In the data rows, 128 means zero.
Each row has a hidden score. How much does it go up from the first row of each pair to the second? 10 means little or no change, 20 a big rise and 0 a big fall. The score is a weighted sum of the row's numbers plus the product of two more (or one squared), each taken from its middle value.
[164 120 158  89 130 109 130 117 123  98 134  93  97 107 116 180  97 100]
[131 109 103 183 116 109 133 213  76 132  75 159 142 123 154  92 165  86] ~ 7
[148  95 137 182 111 116  75 124 166  98 107 113 114 127 129  58 173  94]
[138 112  92 195 114 120  84 151 175  84 107 141 114 129 131  68 194 106] ~ 13
[182 183 124  94 128  77 174  92 131  98 119  70  82  94  97 186  98  96]
[ 94 114  99 157 115 142 103 119 154 119  99 152 128 142 118  96 145 175] ~ 13
[131 177 128 121 131 151 130 108 138 131 147 139 136 147 137 122 120 137]
[153  78 141 167 119 116  93 153 144  77  92 119 132 116 115  62 147  62] ~ 9
[196 157 126  96 127  75 135  84 159  76  84  59  78  98  91 174  93 115]
[146  75 129 178 117 121  83 161 142  77  92 124 137 119 117  61 151  68] ~ 4
[ 52 142 121 125 137 165 134  94 117 197 192 182 141 162 155 156 125 203]
[123 106 143  79 132 214  89  99 190  90 174 170 112 140 125 157 132 125] ~ 11
[ 99 170 122 126 123 122 148 120 102 186 175 141 146 127 152 151 118 184]
[ 90 158 118 124 130 131 143 122  95 187 186 151 142 137 155 157 120 189] ~ 12
[208 193 143  86 129  54 163  82 111 121  94  38 122  99  98 195  91 101]
[150 163 144  85 144 145 147  91 136 125 142 119 129 137 115 153  85 127] ~ 7
[ 97  40 159  83 147 199  89 105 179 135 110 143 121 150 119 108 123 164]
[170 133 145 100 125  75 148 110 133  89 114  65  66  93 100 182  84  78] ~ 7
[ 85  98 166  64 159 183 153 137  94 176 173 173 147 140 139 154  94 147]
[133 100 105 173 121 144  90 156 187  65  60 141 107 136 124  91 157 116] ~ 13
[127 191 106 142 130 126 132 136 129 139 132 148 123 147 137 112 139 157]
[138 126  84 198 111 121  78 153 172  62 101 149 114 130 126  61 193  97] ~ 12
[130 126 102 188 119 109 129 211  97 129  79 161 144 128 155  92 169  95]
[ 97 165 135 131 119  99 150  99 105 181 166 117 159 135 154 129 123 186] ~ 9
[ 80  87 157  64 154 195 141 137  93 192 168 166 145 148 137 148  89 153]
[ 79  85 157  65 152 193 146 137  92 190 173 166 148 146 142 154  90 153] ~ 11
[125 102 119 171 119 124  87 123 163 121 102 128 122 141 129  88 170 146]
[183 176 125  86 136  81 141  93 139 105  77  66 106 120  91 185  79 122] ~ 11
[202 189 151  85 135  53 164  84 106 131  98  28 133  88  91 198  88  94]
[122 108 148  79 154 205 108  94 192  88 184 170 109 140 120 150 123 127] ~ 14
[157 104 134 120 136 150 108 129 195  74 116 131  97 135 100 111 129  98]
[129 192  72 162 123 116 137 173 106 127 118 162 142 127 137 107 139 130] ~ 10
[118 130 148 148 133 130  89  84 153 150 140 121 142 157 161 105 164 153]
[140 113  94 197 111 122  78 153 169  67  88 140 123 130 127  59 178 105] ~ 11
[140 106  93 180 112 130  97 159 172  63  83 139 113 128 120  68 162 109]
[116  89 101 190 116 117 126 210  87 123  94 167 139 123 157  91 167  83] ~ 9
[ 63 121 113 143 127 168 110  91 151 164 155 165 120 171 133 128 141 190]
[176 130 142 103 126 101 131 129 154  92 125  97  88  99 102 153  93  71] ~ 8
[132 195  82 159 120 119 135 165 113 125 122 158 139 139 134 107 136 130]
[152 165 149  86 141 146 145  93 141 126 149 116 135 133 117 149  88 118] ~ 7
[ 75 138 150 124 131 137 131  80 104 196 185 135 159 147 161 145 119 206]
[177 205 136  83 131  66 176  64 131 111  95  35 120 104 101 175  98 117] ~ 14
[127 112  89 194 113 122  97 161 176  88  78 140 119 135 125  73 181 122]
[122 168 123 136 131 115 142 113 120 168 114 124 157 139 136  90 123 173] ~ 8
[150  95 154  99 143 167  95  86 200  92 165 143 101 135 107 137 123 118]
[130 167 143 120 126 125 136  93 129 147 127 116 153 137 133 115 108 154] ~ 4
[ 98 179 123 129 129 121 144 119 100 179 176 138 149 131 158 143 126 182]
[137  98 105 198 111 117  77 150 164  72  91 133 137 128 131  62 176  99] ~ 9
[138 197  76 148 116  93 137 143  95 118 101 113 128 127 137 146 136 135]
[201 187 152  85 130  51 173  87 111 129  99  31 121  94 103 197  90  94] ~ 7
[169 105 144 113 134 143  99 109 203  89 131 126 102 123 104 119 128 106]
[151 153 104 165 117 138  99  99 184  93 148 131  95 137 116  93 164 123] ~ 3
[ 89  71 148  72 146 201 111  79 168 127 143 152 117 147 102 140  98 175]
[153 132 115 181 109 118  84 117 199  97 120 121  94 132 131  74 192 121] ~ 5
[167 102 149 113 135 142  99 105 203  96 135 124 106 135 102 123 124 106]
[ 98 158 117 125 128 126 152 129  98 189 180 146 138 134 149 155 122 184] ~ 6
[113 127 110 168 116 107 135 178  88 161  75 151 154 140 146  76 149 150]
[197 144 140 104 124  95 131 107 132  97 154  80  94  96  98 159 108 102] ~ 16
[164 133 151 103 128  78 152 112 130  95 127  67  64  92 104 186  87  72]
[104  43 158  82 144 192  91  98 180 136 112 138 122 145 120 115 122 168] ~ 15
[115  95 146  79 147 205 101 110 185 103 169 167 115 144 116 144 123 129]
[145  66 134 176 113 125  94 166 134  80  98 130 134 116 123  66 150  63] ~ 5
[100  85 157 139 134 151 101  91 126 161 143 137 140 158 147 110 149 170]
[106  97 152  74 152 208 105 108 183 117 162 165 119 140 117 139 111 145] ~ 8
[200 175 134  91 128  64 173 118  80 128 101  60 101  99 103 200  90  95]
[147  91 144 105 139 165  96 113 200  89 129 136 105 131 112 122 135 110] ~ 8
[ 79  78 161  65 149 188 149 154  67 168 190 174 156 136 144 157  96 143]
[ 52 134 128 127 137 169 125 101 120 191 181 179 140 170 158 153 125 196] ~ 12
[179 158 119 135 114 128 113 108 169  76 166 121  95 106 114 119 141 129]
[ 56 138 127 122 135 166 130 101 114 199 186 182 142 163 160 154 121 198] ~ 15
[140 122  96 183 113 127  97 152 175  67  85 139 106 132 123  68 171 117]
[111 123  87 172 113 131 104 137 155  93  85 151 124 135 116  88 150 153] ~ 11
[138 142 114 147 121  65 154 156  56 116  50  91 149 105 131 148 152  97]
[193 175 127 100 126 127 146 111 154  93 174 105 116  91 105 147 117 101] ~ 5
[104  85 147  70 147 204 106  96 178 115 155 163 117 144 113 143 112 147]
[ 58 135 117 135 134 165 129 102 129 182 173 171 132 168 149 140 130 191] ~ 7
[188 124 136 128 123 124 114 123 199  79 118 109  88 115 106  94 129  94]
[182 136 133 119 126 118 119 120 193  80 123 108  91 108 106 120 118  91] ~ 11
[140 176 136 141 116 101 135  94 125 143 122 109 153 132 136 105 120 162]
[ 94  92 146  78 145 179 131  87 154 142 163 151 115 141 108 142  94 163] ~ 13
[155  78 140 167 114 123  84 152 147  70  99 110 139 120 120  71 144  64]
[118 179 140 116 119 108 174 105 113 161 168 110 153 115 142 131 114 165] ~ 12
[ 97  86 146  77 146 186 126 110 149 150 161 154 125 138 117 149  95 153]
[170 156 150  98 127  91 137  73 164  94 115  64 106 111 102 150  92 102] ~ 7
[176 197 146  79 132  57 165  79 113 119  78  30 122 107  96 174  82 118]
[115 159 102 157 123 112 149 175  87 144 111 165 143 137 139  96 133 143] ~ 12
[179 201 149  82 134  56 163  76 114 106  73  30 125 112  92 166  91 109]
[ 96  78 155  82 152 183 131 146 114 166 148 160 147 148 136 135 110 138] ~ 11
[124 153 134  91 139 128 172 136  97 178 181 132 136 116 124 164  88 140]
[170 209 136  99 127  56 162  62 125 115  89  34 118 110 109 173 110 129] ~ 14
[102 107 101 165 119 134 102 115 158 140  92 135 127 144 127  88 160 180]
[135 176 141 130 116 112 145  90 125 152 119 106 157 128 130 106 105 165] ~ 5
[ 98 140 168  74 128 158 182 154  78 181 196 123 159 108 147 158  91 105]
[100 101 101 182 120 111 146 207  62 153  69 166 161 135 151  67 158 134] ~ 16
[ 87  71 147  72 148 200 109  78 167 128 150 154 117 149 106 142 104 175]
[128 117 116 184 114 101 115 159 110 115  88 123 165 127 140  71 158 111] ~ 2
[133 115 108 177 115  91 134 186  85 129  53 134 122 123 142 104 159  94]
[135 108  91 200 113 124  82 156 166  67  90 142 129 129 129  61 181 105] ~ 8
[101 160 121 122 132 116 148 130  95 182 180 142 137 124 142 153 118 174]
[ 96  66 151  73 144 205  99  95 177 132 133 152 125 146 115 127 118 165] ~ 13
[165 167 159  77 146 102 147  61 130 125  80  61 111 127 106 172  74 137]
[ 99  98 102 184 118 109 143 214  57 151  81 170 158 132 152  75 156 120] ~ 8
[131 124 120 181 118 102 105 146 121 117  94 119 154 139 138  68 165 117]
[178 160 132  95 132 108 137  91 152  89 122  92  95 117  98 164  92 123] ~ 15
[175 160 145  92 132  66 171 132  73 138 117  70 102  99 117 200  71  90]
[136 123 101 119 128 136 178 234  38 118 179 163 168  87 135 166 129  46] ~ 3
[ 97  57 153  74 144 199 101  99 174 134 124 147 125 146 112 129 112 169]
[142 124 102 123 127 138 180 231  42 110 183 160 166  86 129 153 131  47] ~ 3
[ 77  69 163  66 151 189 150 167  47 166 211 173 162 130 151 168 100 142]
[127  71 154  93 145 185  89 109 198 113 124 135 111 138 117 126 132 129] ~ 11
[122 183 115 123 122 108 167 142 101 176 170 135 133 113 142 148 112 157]
[129 116  92 193 115 127  89 156 173  81  85 139 113 135 124  70 182 116] ~ 12
[188 168 120 116 117 124 126 109 166  85 169 119 105  88 105 135 132 112]
[129 101 108 185 111 105 127 210  81 128  78 158 139 122 155  90 162  86] ~ 12
[ 55 138 127 125 136 165 128  91 125 187 189 183 135 169 159 148 130 205]
[126 106 101 190 112 111 131 214  93 127  81 164 149 122 148  95 176  92] ~ 8
[100  42 156  81 148 199  96  99 183 135 112 140 120 149 127 114 121 165]
[ 51 134 124 130 139 172 123  99 126 196 179 177 142 173 156 156 124 197] ~ 7
[148 124 102 188 110 123  73 139 184  79 102 136 104 132 126  69 181 116]
[ 97 158 119 128 129 123 149 128 101 187 172 151 137 135 149 150 114 177] ~ 10
[171 150 137  97 124  84 164 114 131  93 122  67  67  90 102 187  94  71]
[146  74 130 179 115 120  86 162 137  78  93 125 140 117 120  63 153  68] ~ 8
[101  64 152  76 145 201  97 101 180 127 130 149 120 145 118 128 119 159]
[135 144 108 145 112  67 145 140  62 110  43  89 116 121 125 144 131 113] ~ 11
[128 131 101 160 115  75 140 157  73 104  47 116 113 119 118 135 135 111]
[127 153  72 182 124 102 132 207  99 110  98 170 146 132 137 102 161  98] ~ 5
[125  95 103 191 115 112 128 209  94 121  90 168 143 124 154  86 172  92]
[116  97  98 191 119 115 125 208  87 128 102 168 144 123 157  87 165  88] ~ 8
[172 191 150  76 135  47 176  72 105 142  80  27 130 110 100 179  80 126]
[ 88 167 109 142 124 125 147 125 112 185 157 161 133 148 150 133 117 173] ~ 10
[ 50 119 125 131 139 175 113  90 139 182 178 176 132 169 148 146 130 197]
[133 121  88 191 110 130  93 156 178  72  56 133 124 138 120  80 165 136] ~ 10
[ 77 117 118 143 128 157 112  96 142 168 145 153 132 159 135 125 138 191]
[129  95 102 186 110 120 133 233  72 134  73 167 150 118 161  90 185  83] ~ 11
[181 143 143  95 125  79 165 118 114 101 110  65  75  92 105 183  86  79]
[ 86 150 147 127 126 123 138  89 101 181 180 125 158 140 159 137 118 199] ~ 11
[103  82 139 105 138 180  98  92 180 122 113 140 116 140 111 126 114 176]
[191 177 151  87 130  52 177  92  95 131 109  38 114  94 103 198  84  90] ~ 9
[160 125 148 159 117 114  78  82 192  93 125  92 106 127 116  65 156 113]
[105  62 156  79 145 195 100 103 184 130 123 141 124 143 123 127 120 153] ~ 17
[121 184  72 167 123 117 135 178 110 115 118 171 147 132 123 109 148 124]
[153 113 102 162 119 134 106 162 186  60  72 132 115 122 114  91 145  97] ~ 12
[115 179  72 166 122 119 143 187  91 125 109 177 152 140 138  99 144 127]
[116 174 128 135 114 120 137  91 131 159 115 112 146 145 136  85 122 164] ~ 6
[193 168 134 102 133  75 141  95 123  99 127  65  90 103  85 168 102 104]
[141  57 136 179 117 125  94 172 128  77 101 132 136 118 120  68 149  66] ~ 5
[ 70  80 166  61 159 189 148 137  85 182 173 167 149 138 146 150  91 156]
[128 102 131 167 124 127  91 120 152 117 121 130 118 143 136  92 169 134] ~ 12
[130 180 117 115 123 114 175 143 103 170 172 133 126 107 134 151 104 148]
[140 135 107 114 128 125 179 219  41 110 171 144 155  90 126 163 125  47] ~ 6
[ 51 121 124 131 137 181 117  94 134 183 177 173 139 172 148 148 129 197]
[131 121 102 116 133 130 180 227  38 123 172 159 167  91 136 164 128  61] ~ 3
[206 190 143  83 126  48 165  74 118 121  85  28 118  98 100 198  85 110]
[130 171 147 105 129 113 157 102 105 159 142 104 160 120 132 121 106 174] ~ 9
[166 140 148  89 133  77 170 137  64 148 104  82 109 111 127 196  75 103]
[144 129 140 172 114 106  90 113 165 104  99  96 128 133 131  59 168 115] ~ 4
[143  87 152  98 140 171  89 100 203  95 144 142 103 136 112 132 131 118]
[135  76 104 191 115 131 100 183 133  73  99 156 119 125 126  66 167  80] ~ 8
[ 88 141 157 128 144 137 125  88 104 186 174 129 156 144 161 139 132 198]
[145  92 119 184 115 120  80 150 158  70  89 124 139 124 121  60 159  83] ~ 8
[181 125 137 123 120 124 105 129 202  89 113 118  94 125 101 107 123  91]
[ 51 144 124 123 143 168 128  92 119 198 192 184 145 168 158 154 127 202] ~ 11
[122 109 117 177 126 126 103 144 137 111 105 139 124 137 142  80 159 122]
[114 142 174  81 130 134 197 146  71 182 194 108 153  95 140 152  94  89] ~ 4
[125  73 155  88 148 192  86 105 197 106 136 142 110 139 119 131 131 127]
[ 92 129 162  78 136 148 187 152  63 190 211 129 153  99 146 167  98 102] ~ 2
[126 103 103 187 115 112 134 218  75 131  74 163 142 122 151  89 163  83]
[132 107  87 187 117 102 124 227  74 132  71 161 148 122 162  90 182  81] ~ 11
[119 112 140  79 150 201 114 126 164 119 172 172 130 153 125 157 116 128]
[154  82 132 168 123 124  84 144 156  71  97 112 132 119 114  65 149  68] ~ 2
[115 123  90 179 113 132  99 143 162 103  73 142 125 135 123  76 164 145]
[101 102  96 167 120 160  92 131 170  88  88 168 134 140 133 104 158 161] ~ 14
[143 167 126 137 114  56 145 111  73 121  56  65 130 115 125 147 130 119]
[ 75 102 114 146 123 164  98  99 163 132 127 163 119 155 127 111 142 188] ~ 10
[133 115  92 192 111 130  88 161 183  68  65 139 112 134 125  74 170 121]
[146 130 131 175 114 104  94 124 143 117 102  99 137 131 136  62 161 114] ~ 4
[162 103 140 168 115 121  75 108 187  85 106  96 123 127 119  59 167  89]
[121 106 139 156 125 128  99 112 133 143 135 130 134 150 147  98 164 143] ~ 16
[ 77  75 165  65 149 192 152 155  67 171 186 177 151 139 143 155  96 139]
[ 58  90 127 136 130 186  93  85 165 141 150 177 120 162 139 130 137 199] ~ 11
[ 98 138 153  81 133 137 191 154  59 185 197 124 135 102 143 173 102 101]
[178 200 142  82 124  56 180  58 123 116 105  29 116 100 105 188  98 111] ~ 17
[117  97 162  67 143 120 155 106  59 172 123 103 122 134 137 209  80 153]
[133  87 143 100 138 172 102 105 188  97 123 134 112 134 102 131 119 126] ~ 5
[151  89 155 103 142 164  91  98 203  94 143 137 105 133 114 130 133 117]
[116  90 149  79 146 203  99 108 190 100 161 163 113 143 118 142 124 127] ~ 11
[209 190 146  84 131  55 164  79 118 126  97  34 126  97  95 194  85 102]
[124 190  79 159 124 112 137 167 109 138 115 166 142 140 134 106 144 141] ~ 11
[132 134 125 171 116 112 111 137 134 133 104 122 145 151 145  83 162 131]
[ 54  98 132 133 135 188  96  77 170 151 167 174 117 163 141 132 135 200] ~ 9
[176 114 121 142 124 128 114 148 194  68  92 117 108 114 102 103 128  87]
[193 150 135  95 123  79 137 102 147  80  84  57  75  95  93 177  92  93] ~ 13
[153  82 143 171 117 117  82 135 156  88 104 110 127 119 119  63 157  76]
[ 76 157 115 136 129 136 145 118 111 191 170 168 133 151 153 141 120 181] ~ 13
[189 127 136 126 125 120 114 124 202  81 111 110  88 114 105  98 126  93]
[157 140 111 172 114 113  82  99 194  93 136 122  90 126 121  83 171 122] ~ 11
[115  90 100 192 114 119 125 209  89 125  98 165 137 124 160  92 168  84]
[ 87  91 161  68 152 186 145 141  96 169 178 171 148 144 134 152 103 137] ~ 9
[ 77 121 120 145 124 158 113 103 146 160 133 154 128 162 134 120 141 190]
[126 107 109 182 118 122 102 147 150 100 100 139 117 138 134  74 175 120] ~ 10
[ 72  92 142 110 135 186 115  85 163 145 154 158 122 156 124 138 114 181]
[ 99 100 104 183 113 121 147 210  57 143  71 166 158 131 151  74 156 120] ~ 10
[187 157 141  94 126  78 160 115 114 102 100  60  82  98  96 188  90  76]
[ 67 155 118 131 134 144 142 109 107 197 184 172 136 154 155 152 130 194] ~ 11
[147  70 135 174 119 122  85 161 139  76  94 122 137 117 117  63 146  65]
[193 190 120  91 126  78 162  96 128  97 121  67  91  99  98 183 104 106] ~ 16
[103  41 162  84 150 193  94 105 176 142 108 139 120 134 126 114 124 159]
[126  95 149  85 148 192 100  81 194  95 187 165 107 143 110 153 119 127] ~ 9
[124  91 143  83 142 127 153 148  52 145 132 127 141 125 137 194  89 122]
[186 199 148  80 132  58 168  81 114 118  78  31 118 103  96 176  86 103] ~ 4
[106  69 158  84 152 185 115 131 145 156 128 149 134 151 130 120 122 148]
[126  90 105 189 118 116 125 213  87 122  79 166 140 123 152  86 168  85] ~ 10
[193 184 135  92 128  59 184 106  89 126 108  54 100  94 104 204  88  93]
[139 115  87 194 117 132  81 180 151  66  98 153 115 125 130  74 196 108] ~ 12
[145 111  98 169 117 134 104 162 184  65  65 135 115 125 119  84 150 103]
[177 184 142 103 125  58 136  73 110 124  90  35 120 101 103 166 107 126] ~ 7
[176 134 145  96 125  83 156 113 128  86 111  67  65  90  99 177  89  76]
[192 194 148  85 130  52 173  74 116 104  78  32 108 104  95 183  94 121] ~ 14
[ 67 156 120 134 123 152 140 120 118 189 159 167 124 152 142 137 120 179]
[110 123  92 186 121 108 133 211  78 133  77 168 159 134 141  77 160 117] ~ 7
[153 118 147 166 120 112  87 109 181  98 101  92 126 130 120  62 160 113]
[110 178 133 135 113 119 120 105 124 178 103 109 164 144 128  80 123 170] ~ 7
[ 75  77 168  61 151 192 154 150  68 179 189 172 150 137 145 157  93 142]
[141 205 106 150 123 116 136 142 126 131 126 138 127 140 131 101 132 135] ~ 7
[151  87 126 174 118 121  83 149 156  71  92 119 139 120 116  63 152  74]
[ 54  83 170  64 148 194 167 149  57 195 242 168 150 129 156 181 104 142] ~ 15
[114 175 128 136 120 113 133 105 121 171 107 112 156 143 134  81 125 169]
[139 101  88 192 116 127  90 173 154  72  98 154 116 126 124  68 176  87] ~ 14
[ 61  99 162  71 146 186 177 152  58 200 247 166 143 123 159 183 105 128]
[118  88 101 189 115 115 125 208  89 127  91 168 142 124 156  92 166  83] ~ 11
[177 161 143  95 129  60 172 134  78 130 115  67  95  96 111 194  72  85]
[171 115 120 154 118 125  89 151 159  83 132 112 108 109 123 101 166 106] ~ 9
[116  98 151  77 137 200  97  91 186 110 172 161 121 145 127 143 116 129]
[166 133 103 120 123 122 168 221  48 106 138 140 153  92 118 155 113  55] ~ 7
[137 152 116 143 115  65 143 126  77 111  52  84 115 119 124 145 136 117]
[ 72  76 161  61 151 195 148 138  81 191 176 164 150 144 142 153  88 152] ~ 4
[ 50 120 123 134 143 180 118  96 133 195 178 177 134 173 158 152 127 194]
[159  94 131 164 119 117  83 132 170  73 100 108 132 118 112  65 155  75] ~ 8
[156 121 151  86 138 132 126 121 127 113 154 116 112 116 118 174  96 107]
[ 61 112 125 137 133 174 108  87 150 160 161 174 127 165 142 135 141 195] ~ 8
[174 111 118 146 122 130 114 157 191  63  87 124 110 116 104 101 131  87]
[188 200 137  85 130  70 176  64 131 116 122  41 130  96 104 180  92 113] ~ 11
[107 114 141  70 139 188 134 133 122 160 166 171 145 154 122 160 101 146]
[198 179 156  84 129  49 167  83 104 131 100  28 122  94 102 196  84  97] ~ 3
[199 185 159  87 132  53 178  99 106 131 100  34 122  90 108 196  88  83]
[124 124  92 189 119 102 131 214  86 125  94 168 146 129 152  93 168  92] ~ 11
[ 49 129 122 131 140 172 120  98 129 194 176 174 140 171 150 152 131 195]
[178 139 131  97 122  88 157 115 124  91 114  65  73  89  96 174  86  74] ~ 6
[145  59 139 176 118 121  92 165 133  79  98 126 138 116 119  66 151  62]
[176 128 146  98 124  78 156 116 125  88 111  67  67  91 100 177  91  78] ~ 14
[186 207 148  82 132  58 162  75 118 109  75  28 115 109  97 172  82 115]
[128 102 108 186 111 113 132 214  78 132  72 157 146 127 155  89 163  86] ~ 10
[ 95 146 146 118 128 138 130  77 121 173 126 128 161 153 145 111 117 200]
[125 185 110 119 133 111 171 142 103 175 172 133 141 109 139 141 104 157] ~ 7
[182 201 142  84 132  48 173  68 121 107  82  29 128 109  98 173  97 121]
[135 116 127 180 117 104 108 146 119 116  95 113 154 132 136  68 159 111] ~ 3
[127 101 100 188 112 105 130 222  74 137  74 164 141 121 151  93 164  85]
[118  95 134 162 125 134  94 117 146 133 120 135 122 148 138  98 166 149] ~ 13
[ 97 163 109 132 129 128 157 130 106 187 169 153 126 133 147 142 117 173]
[ 72  78 159  62 151 195 148 137  85 190 171 166 150 147 142 151  90 152] ~ 12
[135 107  85 196 105 127  99 157 178  60  70 141 121 131 127  79 180 118]
[ 69  95 135 112 141 185 107  81 168 146 153 158 118 161 120 135 114 176] ~ 7
[201 181 127  91 131  54 166 100  91 122  94  55  97 106  93 197  88 105]
[ 56 142 138 124 140 171 128  92 122 193 187 179 149 164 155 155 123 205] ~ 6
[134  97 106 195 115 119  81 151 166  78  97 134 135 127 130  64 182  98]
[128 190  80 163 123 117 135 172 111 125 119 162 148 137 134 111 146 130] ~ 11
[ 52 143 123 125 136 164 130  95 117 199 191 184 141 161 161 158 131 204]
[170 189 147  99 127  51 157  69 107 125  88  31 119 114 106 168 102 127] ~ 8
[ 60 147 120 127 134 159 130 102 116 194 185 180 137 162 162 148 125 195]
[174 198 137  99 125  94 158  88 128 119 131  67 136 106 117 149 109 119] ~ 9
[ 88 108 114 152 121 148 107  99 153 157 123 142 124 155 133 108 143 189]
[150 185 150  93 127  87 179  85 108 153 129  71 141 109 117 152  87 152] ~ 9
[132 120 122 180 116  98 115 154 111 122  91 116 161 133 140  70 160 111]
[127 121  90 191 114 123  96 157 169  86  77 137 118 135 127  74 179 122] ~ 17
[159 123 107 115 133 104 167 208  47 104 109 132 154  94 127 169 103  64]
[ 81  74 146  82 146 199 110  78 170 134 148 157 119 150 112 145 103 178] ~ 14
[195 177 145  90 127  57 180 107  87 129 106  48 104  93 101 201  86  88]
[ 77 153 117 136 130 135 144 120 108 188 165 165 131 152 149 135 118 176] ~ 8
[181 147 123 122 117 125 110 108 162  83 179 110  96 102 102 123 123 108]
[ 87  90 153  70 157 193 146 146  91 160 180 175 148 145 133 151  98 136] ~ 9
[ 74  80 159  63 152 193 148 135  90 189 169 169 151 148 139 148  90 151]
[177 121 120 140 124 126 115 147 192  69  92 118 101 113 104  99 129  87] ~ 9
[180 156 146  94 121  70 172 138  66 136 105  74 107  99 121 198  75  90]
[197 180 144  89 128  54 174 104  91 131 102  45 112  93 101 202  89  88] ~ 8
[111  96 120 165 120 138  94 110 167 135  97 126 128 151 133  94 159 171]
[ 55 128 142 119 130 159 128  80 109 197 199 166 156 155 169 159 123 215] ~ 12
[142 103  90 190 114 127  87 180 147  75 100 152 120 121 129  75 178  96]
[119 167 116 120 130 113 161 137 106 181 162 138 133 125 137 151  98 157] ~ 8
[ 50 142 126 124 143 162 132  92 119 205 189 185 142 168 153 148 119 204]
[129  94 112 187 111 116 120 206  92 125  79 158 132 122 152  89 170  87] ~ 10
[125 110  96 192 113 121  86 148 160  70  82 133 135 131 126  56 175 117]
[137  78 149 102 142 176  90 118 197  94 123 135 110 134 114 126 131 114] ~ 10
[130  83  94 201 113 129  91 183 137  78  94 158 119 122 130  60 184  84]
[141  65 135 177 118 125  89 162 133  88  98 126 139 113 113  61 155  61] ~ 4
[153 103 116 133 132 144 103 155 189  70  85 130 114 124 102 105 129  86]
[ 51 130 120 130 142 174 124 100 126 191 181 177 135 167 154 153 127 195] ~ 10
[ 83 161 110 141 128 124 145 123 112 184 157 159 128 146 146 129 119 172]
[155 130 114 178 113 116  77 108 201  98 124 116  94 131 130  73 189 118] ~ 9
[122 165 123 141 117 111 135 131 110 170 111 133 145 139 140  93 133 163]
[155  97 132 119 127 142 102 128 195  78 118 135 102 134 105 110 136 102] ~ 14
[124 157  75 180 119 110 138 204  98 119 102 172 155 131 142 106 160 104]
[ 69 115 124 140 127 164 109  95 147 176 153 159 129 158 136 131 138 190] ~ 11
